Here are some numbered points:
 1.254  0.257 -0.578 -0.624 -0.722 -0.976 -1.102 -0.792 -0.558  0.552  0.158  1.135 -0.837  0.831  2.702 -1.114 0
 0.250  2.241 -0.346 -1.894  1.405  1.509 -0.481  0.909 -2.024  0.511 -0.520 -0.021 -1.849 -0.091  1.801 -0.101 1
-0.021 -0.379  0.001  0.816  0.850 -0.542  1.512 -0.015 -0.180 -0.487  0.487  0.108  1.405 -0.455 -0.961 -0.461 2
 0.672  3.884  0.217 -0.898  0.151  0.220 -0.982  0.293 -0.122  1.577 -2.172  2.335 -0.851  0.913  1.211 -0.872 3
-0.321  0.462 -0.111 -0.965  1.435  0.567 -0.686  0.780 -0.654 -0.837 -0.048 -0.170 -1.193 -1.370 -0.328  0.612 4
 1.108 -0.017 -0.844 -0.144  0.288  0.936  0.810  0.688 -0.577  0.651  1.423 -0.169 -0.108  1.650 -0.309 -1.289 5
 0.789  0.913  0.413 -1.253 -2.608 -0.438 -1.851 -0.819  1.534 -0.085 -1.647  1.065 -1.197  1.254  2.099 -0.066 6
-0.167  1.293  0.135 -0.679  0.292 -0.715 -1.260 -0.523  0.227  1.405 -0.924  0.790 -0.494 -0.735  0.514  0.060 7
-0.340 -1.573  0.149 -0.849 -0.850 -1.282 -0.005 -1.159  0.207 -0.385  0.452 -0.534  0.711 -0.716  0.478  0.440 8
-1.092 -2.320 -0.245 -0.654  1.437 -1.456  0.827 -0.414 -0.643 -1.184  1.505 -0.541  1.258 -2.080 -1.362  0.698 9
-0.237  0.850  0.638 -0.395 -1.583  0.076 -1.231 -0.341  1.218  1.512 -2.037  0.410 -0.515  0.891  0.817  0.607 10
-0.018 -1.079 -0.162  1.775  0.512 -0.922 -0.748 -0.664  1.388  0.327  1.132 -0.273  0.216 -0.776 -1.811 -0.573 11
-0.237 -0.741  0.532  0.450 -1.189 -0.026  0.730 -0.114  0.824 -0.894 -0.267 -0.112  1.081  0.611 -0.240  0.433 12
 0.424 -1.485 -0.339  0.935  0.258  0.873  1.388  0.754 -0.679 -1.735  1.522 -1.053  0.185  0.548 -0.569 -0.323 13
 0.845 -1.023 -0.794 -0.049 -0.702  0.857 -0.099  0.472 -0.505 -0.988  1.091 -0.701 -1.258  0.992  0.552 -0.285 14
-0.157  1.347 -0.565 -0.245  1.715 -0.102 -1.713  0.431 -0.758  2.426 -0.097  0.318 -1.427 -0.677 -0.129 -0.261 15
-1.067  0.702  0.949 -0.532 -0.188  1.458 -0.465  0.498  0.397 -0.234 -1.377 -0.670 -0.553 -0.348  0.172  1.274 16
-1.271  0.343  0.829 -0.664  0.007  2.594  1.411  0.609 -0.580 -0.341 -1.342 -0.511  1.001 -0.073  0.056  1.478 17
-0.532  0.686  0.350 -3.730 -1.097 -1.233 -1.042 -1.332 -0.721  1.348 -2.237  0.108 -0.558 -0.423  3.301  1.219 18
-0.774  0.253  0.910 -0.269 -0.822 -0.965 -0.511 -0.822  0.995  0.888 -1.329  0.807  0.829 -0.153  0.059  0.680 19
 0.227 -1.088 -0.166 -0.672 -1.616 -0.943 -0.786 -1.226  0.636  0.791  0.030 -0.571 -0.378  0.412  1.314  0.154 20
 0.503  1.436 -0.096  1.334  0.638  1.391  0.254  1.386  0.154  0.089 -0.424  0.563 -0.192  0.918 -1.017 -0.377 21
-0.257  1.072  0.173 -0.889  0.089 -0.765 -1.448 -0.629  0.527  1.345 -1.009  0.875 -0.353 -0.637  0.575 -0.039 22
 0.054  0.320 -0.543 -0.140  1.273 -0.192 -0.485  0.166 -0.827  0.789  0.814 -0.022 -0.603 -0.586 -0.298 -0.720 23
 0.613 -3.292 -0.349  1.284 -0.233 -0.874 -1.874 -0.550  1.504  0.709  1.160  0.071 -1.059 -0.186 -0.718 -0.894 24
-0.235  0.147  1.293 -0.024 -1.751  0.143  0.069 -0.391  1.211 -0.526 -1.222  0.191  0.620  0.414  0.297  0.579 25
-0.115 -0.957 -0.506  0.600  1.049 -0.371  0.498  0.134 -0.444  0.293  1.149 -0.186  0.464 -0.458 -0.859 -0.089 26
 0.645  0.347 -0.312 -0.048 -0.323 -2.510 -2.074 -1.511  1.075  1.927 -0.112  1.536 -0.444 -0.233  0.217 -1.067 27
 0.254  0.044 -0.668  0.070  1.606 -0.089 -0.320  0.205 -0.963  0.799  1.073 -0.057 -0.489 -0.724 -0.409 -0.574 28
-0.673 -0.662 -0.205 -1.462  1.037 -0.545 -1.152 -0.167 -0.682  0.346  0.028 -0.425 -0.920 -1.500 -0.021  0.743 29
 0.412  1.503 -0.104  1.637  0.446  1.463  0.630  1.354 -0.017  0.136 -0.250  0.554 -0.005  1.013 -1.006 -0.804 30
 0.201  0.756 -0.269  0.049 -0.168  0.672 -1.142  0.214  0.094  1.632 -0.558  0.080 -1.148  0.897  0.422 -0.160 31
-0.252  0.197  0.771 -0.139 -1.711  0.165 -0.019 -0.387  1.233 -0.516 -1.209  0.134  0.570  0.594  0.513  0.437 32
-0.419  0.085 -0.401 -0.839  0.932 -0.081 -1.271  0.261 -0.320  0.923 -0.092 -0.345 -1.302 -0.975 -0.027  0.504 33
-0.631  0.048  0.475  0.510  1.236  0.581  1.780  0.684 -0.757 -0.647  0.257 -0.487  1.335 -0.646 -1.041  0.266 34
-1.139  1.150 -0.077 -2.038  2.820  1.066  0.659  1.247 -3.701 -0.501 -0.413 -0.417 -0.463 -1.801 -0.269  1.142 35
-0.251  0.104  0.776 -0.107 -1.734  0.215 -0.164 -0.419  1.334 -0.407 -1.247  0.318  0.489  0.628  0.544  0.529 36
 0.146 -0.098  0.441 -1.849 -1.707 -3.214 -0.978 -2.613  1.141  0.934 -1.045  1.142  1.077 -0.570  1.773 -0.300 37
 0.909 -0.112  0.081  0.811 -1.744  0.116 -0.083 -0.401  0.843  0.852 -0.286 -0.104  0.064  1.847  0.956 -0.634 38
 0.464 -0.160 -0.796  2.111  2.479  1.714  2.273  2.000 -1.201 -1.931  2.297 -0.209  0.399  0.020 -2.428 -0.919 39
New points follow, each followed by the numbers of its two nearest points above, looking only along the 2 directions in which the numbered points spread most, nearest first.
 1.610 -0.358 -0.521 -0.636 -2.533 -1.592 -1.569 -1.759  1.351  1.373 -0.009  0.687 -0.790  1.839  2.504 -1.330 -> 37 27
 1.167  0.338 -0.758 -0.546 -0.887 -1.214 -1.019 -0.725  0.250  0.514  0.163  0.965 -0.761  0.665  1.065 -1.099 -> 19 36
-0.208 -1.353 -0.664 -0.169  0.242 -0.038 -0.405  0.152 -0.672  1.071  0.858 -0.382 -0.827  0.126 -0.182  0.207 -> 14 5
 0.470  2.225 -0.896 -4.297  0.388 -0.094 -2.286 -0.543 -2.035  1.460 -1.223  0.428 -3.134 -0.578  3.665  0.031 -> 3 18
 0.881  1.530 -0.544 -1.484  0.715  0.081  0.651  0.210 -1.783  0.068 -0.197  0.915 -0.433  0.363  1.577 -0.724 -> 15 16
 0.107 -0.963  0.369  2.372 -2.034  0.465 -1.690 -0.123  2.399  1.412 -0.026 -0.586 -0.436  1.467 -0.648 -0.072 -> 8 24
-0.513 -2.056  0.439  2.203 -1.108 -0.890 -0.818 -0.708  2.303 -0.085  0.755 -0.322  0.806 -0.058 -1.993  0.092 -> 24 11
 0.752 -0.791  0.434  2.130 -2.052  1.089  2.149  0.482  1.026 -2.013  0.364 -0.196  1.662  2.393 -0.461 -0.323 -> 11 24
-1.297 -0.541  0.183  0.412  1.344  0.646  0.661  0.586 -0.678  0.058  0.086 -1.105  0.770 -0.883 -1.233  1.198 -> 34 5
-0.228 -1.304  0.135  0.927 -0.547  0.004  1.181  0.108  0.335 -1.136  0.357 -0.462  0.831  0.605 -0.719  0.450 -> 11 2
 0.659  0.344 -0.445 -0.029  0.568 -0.874  0.810 -0.060 -0.516  0.028  0.362  0.799  0.627 -0.121  0.087 -1.031 -> 14 5
-0.161 -1.211 -0.515  0.791  0.053 -1.797 -2.871 -0.978  1.537  2.593  0.563  0.260 -1.180 -0.700 -1.032 -0.251 -> 38 20
 0.978  0.482 -0.594 -0.398  0.180 -0.954  0.283  1.172 -0.384  0.056  0.579  0.927  0.088  0.286  0.391 -1.220 -> 29 23
-0.625  0.076  0.344  0.184  1.292  0.918  1.865  0.745 -1.079 -0.550 -0.074 -0.580  0.994 -0.620 -0.918  0.669 -> 34 30
 0.688  1.052  0.069  1.319 -0.032  0.808  1.897  0.632 -0.365  0.420 -0.077  0.187  1.072  1.419 -0.135 -0.968 -> 5 14
-0.792 -1.618  0.330  1.321  1.032  0.848  3.047  0.910 -0.779 -1.687  0.895 -1.222  2.015 -0.208 -1.899  0.636 -> 13 9
 0.347  1.628  1.049  0.641 -2.186 -0.417 -0.241 -0.650  1.830  0.910 -1.691  1.305  1.156  1.346  0.826 -0.385 -> 27 20
 0.082 -0.402 -0.964  0.883  2.880  1.381  1.056  1.793 -1.723 -1.352  2.005 -0.600 -0.703 -0.778 -1.838 -0.279 -> 39 34
 0.397  2.420  0.288 -2.335 -1.646 -0.282 -2.371 -0.705  0.498  1.104 -2.423  1.181 -1.709  0.686  2.858 -0.039 -> 18 3
-0.906 -0.735  0.426  0.165 -0.552  0.928 -0.786  0.342  0.594 -0.185 -0.362 -0.757 -0.454  0.064 -0.168  0.971 -> 14 29
 0.317  1.648 -0.280 -1.986  0.252  1.031  0.149  0.506 -1.708  0.174 -0.822  0.245 -0.957  0.378  2.175  0.035 -> 15 1
-0.462 -1.081  0.481 -1.035 -2.314 -1.250 -1.484 -1.481  1.243  1.468 -1.381 -0.208  0.167  0.277  1.483  0.953 -> 37 27
 0.574 -1.857 -0.271 -0.210 -1.888  0.011  0.123 -0.723  0.150 -0.979  0.860 -1.193 -0.298  0.875  1.218 -0.038 -> 8 12
-1.660  0.580  1.522 -0.565 -1.536  0.582 -1.230 -0.372  1.707  0.398 -2.411 -0.123  0.335 -0.016  0.409  1.779 -> 0 10
 0.762 -1.180 -0.059  0.571 -1.559 -1.400  0.149 -0.906  1.317 -0.400  0.481  0.864  0.833  0.749 -0.238 -0.578 -> 24 8
-0.454  0.719  0.662 -0.363 -1.842 -0.344 -2.962 -0.772  2.132  1.123 -1.512  0.511 -1.280 -0.014  0.898  0.502 -> 6 10
-0.090  0.504  0.889 -0.339 -1.478 -0.100 -0.456 -0.349  1.159 -0.173 -1.467  0.292  0.171  0.263  0.683  0.466 -> 19 36
-1.533 -0.046  1.726  0.758 -0.632 -0.210  0.064 -0.441  2.066 -0.035 -1.457  0.358  1.801 -0.618 -1.095  1.130 -> 8 12
 0.591 -1.408 -0.295  0.850 -1.708  0.552 -0.700  0.056  0.934 -1.094  0.874 -0.768 -1.156  1.129  0.165 -0.058 -> 12 8
 1.511 -0.161 -0.326 -0.516 -2.950 -0.822 -1.955 -1.210  1.084  1.353 -0.336  0.338 -1.362  2.094  2.527 -0.795 -> 37 6
 0.130  1.366 -0.078 -1.648 -0.079  1.173 -0.172  0.442 -1.265  0.125 -0.848 -0.047 -1.029  0.412  1.600  0.347 -> 15 16
-1.415 -0.104  0.687  1.621  2.613  0.994  2.315  1.495 -0.510 -1.897  0.655 -0.322  2.091 -1.796 -3.275  0.880 -> 39 13
-1.822 -2.870  0.451  0.673  0.545 -1.434 -1.014 -0.734  1.574 -0.863  0.898 -1.132  0.794 -2.477 -2.503  1.840 -> 11 24
-1.414 -0.432  1.402  1.197 -0.996 -0.128 -0.535 -0.443  2.344  0.007 -1.113 -0.186  1.200 -0.675 -1.390  1.044 -> 8 12
-0.684  0.884  0.343 -0.788  0.845  1.499  0.823  0.932 -1.348 -0.280 -0.803 -0.860 -0.230 -0.153  0.500  0.886 -> 4 17
-0.253 -0.494 -0.187  0.286  0.675 -0.757  0.092 -0.211 -0.202  0.647  0.275  0.137  0.558 -0.504 -0.661  0.081 -> 14 5
 0.262 -0.501 -0.238  0.400 -0.645 -2.224 -2.108 -1.218  1.357  1.574  0.279  0.986 -0.081 -0.343 -0.364 -0.700 -> 20 38
 1.451  1.690 -1.322 -0.810  2.887  1.124  2.153 -0.724 -3.214 -1.874  1.369  0.499 -0.641 -0.143  0.109 -1.474 -> 35 4
 0.803  1.812 -0.592 -2.044  0.512  0.518  0.201  0.186 -1.709  0.268 -0.538  0.711 -1.117  0.469  2.115 -0.540 -> 15 1
 0.351  2.307  0.087 -1.502  1.388  0.430  0.555  0.361 -1.583  0.227 -1.017  0.594 -0.242 -0.372  1.142 -0.454 -> 15 1
-0.391 -2.017  0.373  2.128 -0.975 -0.941 -0.684 -0.704  2.311 -0.090  1.062 -0.180  0.845 -0.242 -1.835  0.031 -> 24 11
 0.454 -0.611  0.243  0.380 -2.897  0.092 -1.102 -0.657  1.458  0.236 -0.356 -0.459 -0.446  1.682  1.412  0.167 -> 20 27
-0.145 -2.075 -0.171  0.028  0.020 -1.195 -0.669 -0.629  0.753 -1.396  1.063 -0.272  0.069 -1.321 -1.128  0.225 -> 11 12
-0.533 -3.029 -0.414 -0.864 -0.535 -1.007  0.368 -0.935 -0.438 -1.001  1.237 -1.643  0.276 -0.644  0.070  0.856 -> 11 12
 0.748  1.294  0.205 -0.936 -1.013 -0.886  0.270 -0.625  0.439 -0.166 -1.154  1.220  0.332  0.749  1.407 -0.735 -> 0 22
 0.746  1.537 -0.387 -1.416  1.013  0.100  1.097  0.360 -1.915 -0.049 -0.153  0.539 -0.132  0.191  1.186 -0.634 -> 15 4
-0.224 -0.792  0.161  1.313  0.736 -0.465  1.212  0.002  0.308 -0.370  0.722 -0.086  1.521 -0.561 -1.685 -0.147 -> 9 2
 1.003  1.736 -0.695 -1.820  0.407 -0.233  0.347 -0.042 -1.708  0.196 -0.306  0.912 -0.799  0.448  1.872 -1.007 -> 15 16
 1.766  1.716 -0.560 -1.227 -2.095  0.234 -1.125 -0.449 -0.163  1.856 -0.953  0.638 -1.866  2.571  3.264 -1.125 -> 18 10
